Turns, then the turns between two rows, first turn first; the first pair answered:
K_968 (before -> after):
[  4  30  36   2   2  19   2  -2  28  21   2 -22  17 -17  -7  39  28  25
 -17  -6  27  -4  -3 -12  -1  32  -3  -3  17  11  -2 -14  31  10  14   7
  30 -38   1  30   7  -7  21  22  23]  ->  [  0  32  31  -3 -18  23   5 -16  32  10 -21 -21  11  -9   5  37  17  33
 -26   3   9  25 -19  -5  19  14 -18   3  26   8  13 -10  18  13  24   5
  37 -30  15   5   0 -16  18  17  34]
[  4  -1  -1 -10   2 -10  12   8  -1   3   8   1   7   2   4  -8   4 -19
  27 -20  12 -26   5   7   0   3  -7  -8 -12  12 -15  -3   6  12 -16  27
 -12  -6 -15   5  20   7  -4  -1 -10]  ->  [  0  10  21  -7  -2  -8   5  -3   2   0  16  21   9   9  11  -9  17 -19
   9  -9  14   2  -6  -7   9  12  -7  -3  -1   4 -10  13   4  19 -17  14
  -6 -13  -9 -14  18  10  -8   3  -8]
[-25   3  15   6  17  20 -22 -53   0 -21  19   1 -14 -14  34  16 -10   4
  -7  -2   2  25 -17 -13  18   8 -19   5  29  15   6  18 -18  -3  21   0
  13  -1  -6 -37 -26   0  -7  -1  -8]  ->  [-18 -24 -18   1  13  26 -17 -41  -9 -23  -5 -32 -29 -20  24   9 -34  19
  16 -16 -13   3  -4   6  14 -12 -28 -14  19  19  -1  -1 -23 -12  19  13
   0  13  -9 -23 -19  -7   4  -7  -3]
K_583 (before -> after):
[-12   2  23  28  16   4   0  29  14   1   9  19  -2 -20  -7   5 -28 -27
  -2  40   1  18 -24 -25  11 -10   0   9   2  -7 -12  20   3  25  -1  10
  11 -27  -2  20  13  14 -26   7  -5]  ->  [-13   3  20  28  22   8   1  32  11   5  13  19  -1 -23  -1   6 -28 -27
  -5  42  -3  15 -25 -25  15  -1   2   7   0 -11  -9  14  10  19   4  12
  11 -26  -6  19  12  14 -26   9  -6]
[  9  22 -12   0   4  -9  -6  23   8  -6  16 -18  16   0   2   8  -2  11
  13  20  11 -41   7   0   6 -23 -27 -21 -39  33   4  -6  21  -4  -1  39
  -2 -15  -3  16  21  -5   8 -12   9]  ->  [  3   3  -3 -18 -14   4  -6 -10 -11 -24  -6   7  23   6   2  -7  11   1
 -19  31 -10  36 -32  -9  38 -13 -27   7 -11   5  42   6   8  22   0  -4
   8  -5   6 -32 -10   6   5  -5  20]
[ -1 -11  -9  -6   3   4  19  11   8   5   4 -15   4  18  -1   0  -3  -1
  10   0  -4  -4  11  -3  12   6  -6 -12 -24  -3  -2   1  14  18 -15  -3
   5  -1 -12   7  -3 -18  27   0  -8]  ->  [ -3  -9 -10 -15  -7  -2  24   6   7   3  -3  -9   3  20   0   3  -5   2
   4   6  -2  10   7  -4  16   5  -9 -10 -21  -4   3   5  10  20 -10  -6
  13   0 -10  -2   3 -20  29  -4   2]
[-13   5  25  -9   1  -5   4 -37  -3  19   7  23  -2  -5  -7  -1  16 -18
 -25  -8   7   2   4 -21  -4  17   9  -7  10 -22   6  -2   5  -4   6 -10
   3  -1  -6  -8 -12   8  -4  24 -15]  ->  [-15  17  14  -1   6 -20   5 -25  12  20   9  11  -6   0   0  12   7  -6
  -3   1  27 -30  21 -20 -11   6   5 -24  -7  -4 -12  -9   5 -22   6  13
   3 -13  -3  18   7  -6   3  21 -11]
K_134 (before -> after):
[ -8  -6  -4 -24  18  27  -7  12 -24  -6  -8   0  -2 -16  -8 -19   9  -2
 -15 -25 -10   2   6  20  -6  19   3  10  -7  -6 -12  -6  14   7  -3  -1
  -8  13   3 -17 -18  55  -3  11   3]  ->  [ -2  -9  -7 -29  18  21  -8  15 -31  -7  -6   3   1 -17 -11 -20  11   0
 -18 -24  -8   5  10  20  -1  18   0   9  -8 -13 -12 -10  11   3  -2  -6
  -7  16  -1 -15 -12  46   0  15   6]
[ 18 -31 -19  12  18  27 -22   1 -57   0 -39  17  12   8  -1   9 -50   9
 -17  -4  -5   9 -45 -10 -15   9   4  20  18  -7  14   6 -21 -18  -4  15
   8  27 -10 -32   0  10 -32  -3  10]  ->  [ 11 -21  -2  13  25  27 -22  -3 -60   1 -13  35  23   8   0  16 -37   0
 -23  -1   1   7 -46 -18 -20  24  10  30  24 -16  10  19 -16 -22  -5   5
  13  14 -10 -29  -3  17 -42   3   4]
[  2   9  16  17  17  -1 -11  -6 -16  -6  -7  30  -3 -15   5   9 -16  -1
  11   0   5  12  -7   3 -14  16  15  30  28 -12   0   1   2   1  -8 -18
   7  17  -4 -21  -4  -2  -8   4   8]  ->  [  5   3   5  19  28  -3 -17   6 -18  -1  -7  17  -7 -14   2  12 -28  -1
  19  -8   4 -12  -2  12 -28  13  16  23  15  -8 -12 -12   3  -3 -10  -8
   3  21 -13  -7   2  -9  -8   2   9]
K_761 (before -> after):
[  8 -52   7 -26 -15  10  15 -20  -4  -2  21 -12 -13  19 -36 -34  24 -24
 -20 -19  10   4   2  18  24  30  -7 -16 -20 -27  31  -5  25  30 -21  -2
 -22  30 -29 -16 -29  11   1  18   5]  ->  [ 11 -58 -30 -13  -9   8  16  -4   3  -9 -11 -39 -22   5 -31 -31 -12  -7
  -3 -23   4 -32  17  35   9   3 -18 -27 -21  -4  12 -24  14   6 -16  23
 -21  44 -35  10 -11  -9   5   1  13]
[  8  -3  -4   6   9  -4   1   4   9   6   1  -4  -9  16 -10   1  -7  -6
  11  12   5 -12  10   6  -1   1  -8  -1  -1  -2   5  -5  -1  11   3  -1
   1   6  -6   2  -2  -7  -2  -6 -10]  ->  [  7  -3   1   1   5  -6   1   2  14   8   6   1  -4  14  -3   3  -5  -2
   6   9   8  -7   9   4   0  10  -6   2   0   2   3  -2  -1  10   2  -1
   0  -1  -4   4   3  -6   1  -4 -10]
[  2  -5  -7  14  10  -6 -11  11   7  -7 -10 -10   0  -6  -6  -9 -10   3
  14 -17  -1 -28   8  -5  -8  -5 -17  21  -7   0 -15 -21  -8   5   8   2
  -9  25 -13   1  -3   1  -2   1   1]  ->  [  3   9   7  17  18 -18 -12  11  21  -1  13  -1   2  -1  -2  -1   2   6
  13 -10  18 -33  12 -10 -15  -1 -15  18 -12   6 -19 -10  -1   5  10  -1
  -5   5 -12   4  -1   2  -5   0  -2]
Now pairs of rows:
(two turns a pair)
[ 21  31 -21  15   3   6 -54   6  21 -23 -28 -32 -17   6   7  -6 -34  -2
  -5  30 -18 -44  33   4 -41 -30 -20  12  12  38 -14 -17  -6 -47   4 -16
   4  -9 -11   6  34 -10 -13 -10  28]  ->  [ 16  43  44   1   9  10 -54  -5  14 -15  32  15  -1  16   4 -10  29 -28
 -33  32   6  -3  26 -18 -37  33   8  37  22   2  -1  13  15 -12  -6 -50
   2 -31 -18 -28   9  31 -21  11   4] => K_968, K_761
[ -1   0  28   9  12  11 -19  -1 -13   7   3  29  14  -6  -1  -3  -8  -8
 -16  -5  12  -5 -11  -7 -20  14  15  30  19  -1 -12  15  -2 -17   1 -14
   2 -14  -8  -6 -17   3 -34  16  -8]  ->  [  3  -7   1  16   2  12 -17 -11  -8 -10 -30  16   6 -11   5  -7 -40   7
 -13   0 -10 -10 -17  -6  -9 -18  -2  31  24  15 -10   5 -20 -25   6  -8
   4   3  -2  -5  -6 -21 -28   0  11] => K_968, K_761
[  2 -24 -18 -11  17  19  18  27 -24  14  -9 -31 -14   5 -16  -9 -12 -11
  24 -23   4 -25  11  28 -23  -4   5  -3 -18  13 -16 -39  13   7 -27   8
 -10  27 -12  17 -12  10  15   9 -13]  ->  [-18  29  36  -1   6  -5  -1   4  12   8  46  34  10  16   4  11  40 -13
  -2  19  35  19   0 -14  -7  27  10  -1  -1   0  -8  12  12  10 -19  -7
  12 -23  21  -5  -8  16   3  13 -13] => K_761, K_968
[-14   8 -13   6  -4   0   1  14  10  -8 -22  -1 -11  -5   1   0 -18  10
   8   1  -2 -30  13  -7  -8 -14 -13  -7  18  13 -18  12  -5  -6   3 -12
  12  -3   0   9  -5   4  -6  -7   3]  ->  [-11 -10 -13   2  -2   8  -1  16  -1  -5 -26 -10 -11  -8  -4  -7 -22   2
   6  -8  -7 -25  12  -3 -15 -11 -10  -2  20  11 -22   1   2   0  -3 -16
   1   6  -8  12 -12  10  -7  -2  -9] => K_583, K_968
[-10   6 -26   6  16 -50 -26   9  11  -7 -41 -31 -10 -19  -8  19 -32   0
 -29 -10   2  -2 -22 -25 -23 -13 -10 -12  19  34 -12 -16 -23 -34  19  10
  13 -29  42  25   9   3 -11  -5 -21]  ->  [ -2 -25 -28  -8  28 -29 -16  11 -16  -4 -52 -40 -12 -23 -23   7 -32 -19
 -41 -29 -13   5 -29  -8 -28  -2  -6   5  22  19  -6 -26 -15 -22   5  -9
  -1  -9  25  16  -7  14  -7   6 -29] => K_583, K_968
[  4  -9 -43  -3  22  11 -22   1 -19   2 -18 -14 -14 -16   6 -13 -61   5
  11 -27 -21 -29 -16  20 -19 -18 -29  29   6  41 -16   2 -18 -22 -19   8
 -11   3 -17  -1 -25 -19 -28 -42  12]  ->  [-13  41   5  13  17 -12 -32 -18  18  -2  33  41   4  -2  28   6 -20   5
   0  12  17  -9 -15  -8  -6   0 -26  32  12  33 -16  44 -16 -19 -12   9
   6 -45  10  -6 -17 -15 -34 -44  12] => K_761, K_968
[ 11  13  -6 -22 -15   7  -1 -35 -13  -7  25  59  21 -20   9   5  -2  21
 -11  -3 -12  38 -11   3  17   2 -17   4  30 -12  31  15  18  -9  27   3
  14  -2   1   2  14 -12   6  -2  13]  ->  [ 10   8 -31 -13 -12  10   1 -25 -10 -11   3  38  14 -35  12   5 -27  31
   3  -8 -22  12  -2  13  10 -17 -27  -1  28   6  26  -2  17 -30  28  17
  19   6  -6  17  21 -30   5  -7  26] => K_761, K_761
